One vector is turned by the same rotation once a step. Each row is the vector after some number of steps, and that number follows the row.
The counts run from 0 to 651.
[ -8  40   6 -24 -28   7  13  48  31  25 -23   1  34 -15  42   2   6 -11
  27  23 -35  20 -12  -8  37  15  42  -6  20  16   0   1  34   3   4 -19
   3 -24 -13  16 -39 -13 -18 -33 -44  20   3  29   0  63  16  11] -> 33
[-40   3  17 -14   7  -6  12  19  21  24  -3  10  35  -9  32  -9 -16 -16
   2  14 -44  -1  -6  40  51  38  33 -31   5  10   8  50  52  15 -29 -17
 -16  16 -10   8 -29 -26  -2 -20 -25 -36  29 -21   8 -28  19 -37] -> 605
[  1  22  37 -31  14   8  25  47  26  18 -39  21  25 -26  24   4  -2   4
  30  13 -12  37 -41  21  52   5  49 -13  -3   6  12  51  37   8  -4 -18
   4 -47  19   7 -34 -19  -5 -31  -6  -1  11  24  11  -4   8  18] -> 27
[ -1  20   3   1  -1  14  24  38  57   5 -30  -6  15  -6   1  10 -22 -12
   6  14  -5  21 -27  12  72  29  55  -1   0 -23   4   6  43   7 -14 -12
 -45 -38  -2 -15 -45 -29 -25 -26 -20  -5  18  44   1   2   8  -5] -> 93
[  2  32  -5   1  18  24  20  25  73  12 -19   5  29 -17  10  -2 -16 -32
  31  23 -61  22 -24 -12  38  22  24 -18  19  -9 -12  -3  59  23  -5 -16
 -23 -17  -9 -11  -7 -41 -17 -27 -24  -1   6  30 -18  22  13   0] -> 178
[-17  37  21  12 -10 -16   5  36  13  -8 -29 -10  21 -30  27 -12 -26 -16
  15  17  27  20 -31   7  49  -1  46 -14  12 -28  -3  13  14  -3  -3   0
   9 -57  -1  34 -55 -13  -6 -32 -22   0  48  45  -7  26  11  19] -> 637
[-22  31  33  14  -4 -18   2  48  20  39 -31  -4  11  -5  42 -17  -4 -10
   6  10 -38  22 -12  46  43   4  54 -19   4  -6  33  60  48   4 -25   3
 -15  -2  -7  12  -8  -4   2 -23   6 -22   3  -8  11 -25  34 -18] -> 105
[  5  31 -30  16 -17  -1 -19  35  49  -8  13  -9  32   5  18   2 -30 -47
 -17  20   9  32 -20   5  51  22  44 -23  41  -6  -7 -15  27  22 -15   2
 -20 -22 -17   8 -31 -39 -18  -5 -38 -14  40  31  -3  11  12 -21] -> 159
[ 22  36  -5  12  16   5   0  40  32   8 -37   9  33   2  22  23 -27 -29
  -8  28   9  25 -47  -2  46   2  57 -42   1 -34 -23   3  21  -8   6  -7
  -5 -40   5   5 -47 -30 -13 -27  -8  14  25  38  -8 -12  -8  15] -> 574
[ -3  35  30   7  23  -8   9  28   0 -10  -2   4  13 -32  22 -22 -12 -23
  51  23 -19  23 -27  -3  26 -11  17 -30  41   0  15  30  33  24  -3   1
  11 -33 -23  54  20 -26   7 -36  -9 -22  45  45  -1  30  28   8] -> 550
[-25  13  12 -32 -19   4  17  41  20  -1 -14   7  46 -14  50  -6 -11 -12
  -1  13 -20  18  15  19  53  11  43 -23   3  26 -24  27  36  16 -11 -29
  28 -35   3  13 -57 -15  12 -13 -51  -9  20  23   6  17  22   2] -> 621
[-47  32  40  -1  -6 -23  -1  34 -22  26 -31   6  19 -18  49  -5  -8  -4
   7  20  -3  -5 -35  33  40  16  49 -23   6 -16  35  47   9 -22 -12   6
  -1  -7  -6  48 -40  -5  -1 -41  -1  -8  39   2   8   9  10  -2] -> 43
[ 21  36 -12   8   7   7  -2  40  36  11 -31   8  34   7  21  25 -28 -32
 -13  30   7  26 -47  -6  46   9  58 -39   6 -26 -23  -6  18  -8   7  -8
  -5 -36   7   1 -48 -29 -18 -23 -18  18  26  37 -10  -1  -7  13] -> 575
[-15  32 -15   1 -16  -9  -1  28  48  38 -11  -4  31  -5  21  -4 -13 -28
   9  27 -54  -1 -24  -3  32  44  42 -21  14  -8  -2  -4  46   5 -18  -6
 -36  12 -22  -4 -41 -22 -36 -27 -46  -8  17 -19  -3  19  18 -33] -> 433
[-30  17  36   6 -10 -37  -6  31 -31  12   7  -3  26 -12  47 -15  -4  -8
  22  20  -7   9  -6  32  40   3  34 -34  22   2  23  47  29  13 -19  -3
   6   0 -32  54 -15  -9   8 -29 -12 -29  51   4  21  -9  29 -27] -> 377
[ 14  42  11  26   0  -1  13  40  50  23 -30 -13   9  -9   8   7 -10 -14
  42  22 -35  28 -29 -11  43   9  39  -6  14 -32  15  -8  53  12  -3  -4
 -45 -22 -29  -2 -10 -21 -32 -39  -5  10   7  43   0  19  16  -3] -> 260
[ -4  14   1  -1  13   8  20  22  70  -1 -16   1  31 -21   5 -14 -28 -27
  15  12 -30  27 -19  13  55  26  33 -21   3 -12 -22  17  59  31 -23 -15
 -17 -33   0 -18 -38 -33  -8 -10 -33 -25  25  13  -6 -22  19 -13] -> 11
[  2  20  28 -37  36  14  31  26   8  11   0  27  10  -4  10  -2   2 -10
  33  28 -48   7 -33   4  37  18  34 -39  24  31  23  43  43  14 -17 -13
 -24 -13  -7  19  17 -36 -11 -46 -22 -32  21  13  21  12  18 -16] -> 611
[-27  34 -15  13 -17  17 -16  45  38  30 -16  -2  49  15  55  33 -13 -36
 -41  19 -11  22 -17  28  56  21  45 -24  26 -12  13   4  26  -9  -3   0
 -12  12  -8   6 -37 -30  -7 -13  -2  15  11  18  -9   2  -5  -4] -> 415
[-19   8  15  16  17  25  12  32   4  16   7  -2  36  19  36  40  -1 -18
   3  21 -27  19  -1  24  62   6  21 -31  32 -12  21  19  50   8   0 -10
 -34  19 -42  17  20 -39   0 -32  19   4  17  56  15  -9   2 -14] -> 84
[-40  15  15  23  -2   9  -1  44  20  20 -18  -7  46   9  53  32 -14 -22
 -18   9  -8  31  -3  49  70   5  33 -20  14 -27  20  32  45   3  -6  -6
 -13  11 -22   9 -19 -25  12 -12  25   5  16  39   5 -27   0  -1] -> 250
[  8  37  12  37 -11 -15  13  44  52  24 -34 -23  17 -12  19  -6 -10 -14
  42  20 -44  27 -12  -8  38   9  42  -6   5 -38  -1 -12  61  13  -9 -11
 -35 -16 -34  -5 -25 -10 -26 -29 -16   8   6  33   1   8  25  -8] -> 262
[ -2  10  25  11  36  -2   5  27  21  31 -26  20  47 -17  26  23  -5  -9
  38  25 -23  34 -50  19  39   6  20 -39  10 -30  15  39  48  15   6  -9
  -9   9 -14  10 -15 -30  -3 -25  30   6  31  10   1 -47  -6  -3] -> 506
[ -8  30  -3  23  17   9 -15  33  24  39  -1  10  49   7  49  21  -6 -38
   7  32 -58  28 -26  10  21  10  15 -48  42  -8  13  16  47  10   4  -4
  -6  37 -33  17  15 -37  -1 -19  13   7  11   4  -8 -15   5 -17] -> 501
[-23  15  37  -8   9 -29   1  21 -17  -3   6   9  16 -24  26 -20 -14 -15
  18  22  17  10 -36  31  44  10  36 -33  26  -1  27  51  18  10 -24   5
   1 -24 -12  52 -19 -22   4 -34 -14 -41  67  11  15  -6  19 -17] -> 380
[-50  18  25 -16  -4 -15  -4  25   3  30 -18  15  56 -29  65  -9 -12 -17
  10  20 -33   1 -19  26  26  19  22 -38  13   9   3  49  27   1  -8 -15
  31   9  -5  37 -46 -15  15 -24 -21  -9  36 -23  -8   3  11  -5] -> 123
[-36  35   7  14 -19 -16  -5  34  42  42 -29  -6  27  -4  40 -13 -18 -25
 -10  14 -47   5 -12  32  41  31  51 -18  -5 -14  10  27  51  -2 -25  -2
 -21   9  -5  -4 -49  -9 -10 -16 -23 -12   4 -29  -7 -12  23 -28] -> 268
[-20   5  49 -13  20 -11  18  21 -40   6  -6  16  36 -15  42  10  -1   3
  46  27  -8   8 -16  11  42  -6  24 -46   9  -2   4  47  30   7   5 -20
  11  -9 -27  50 -13 -19   8 -43  -2  -6  51  36  22  -5  10   0] -> 296
[-45  17  11   7  27  23   2  18   4 -11 -12  14  35   3  49   1 -31 -43
 -41  18 -13   2 -11  33  50   5  33 -57  24  -1  -5  43  24  -3 -17   1
  14  -8   4  32  -9 -39  30 -23  -3 -25  36  27 -13 -17   6  -3] -> 397
[-20  24   3  25   5  -6   7  16  17 -21   4 -13  31 -15  35 -24 -30 -38
  21  24 -35   7  18 -15  29  -5  13 -43  31  -4 -37  -1  48  23  -8 -14
  13 -20 -35  37  -7 -23  13 -22 -43 -21  44  43 -12  20  31  -5] -> 390
[-18  38  30   1  -4 -24  -5  29 -36  22   3   8  12  -5  35   0   2 -11
  27  31 -19  -5 -32   5  22   8  38 -38  34   1  37  27  18  -2  -7   5
 -15   7 -36  59   2 -15 -15 -57 -14 -13  48  12  19  32  20 -19] -> 211
[ 12  15  27 -34  30 -10  20  28  11  17 -11  31  23 -22   8 -12  -7  -7
  38  28 -25  18 -51  13  36  19  47 -41  -2  15   4  57  35  18 -16 -12
  -5 -27   8  11 -31 -25 -14 -35 -22 -33  39 -13  20 -21  15 -18] -> 445
[-41  27   9 -33 -20  19  10  43   0  14  -2  13  37   8  61  10   0 -24
 -21  20 -23   8   6  23  50  15  42 -28  30  43  10  30  17  -5  -9 -14
  16 -10  -3  29 -22 -23   9 -27 -38  -5  15  25   7  45  13   1] -> 625
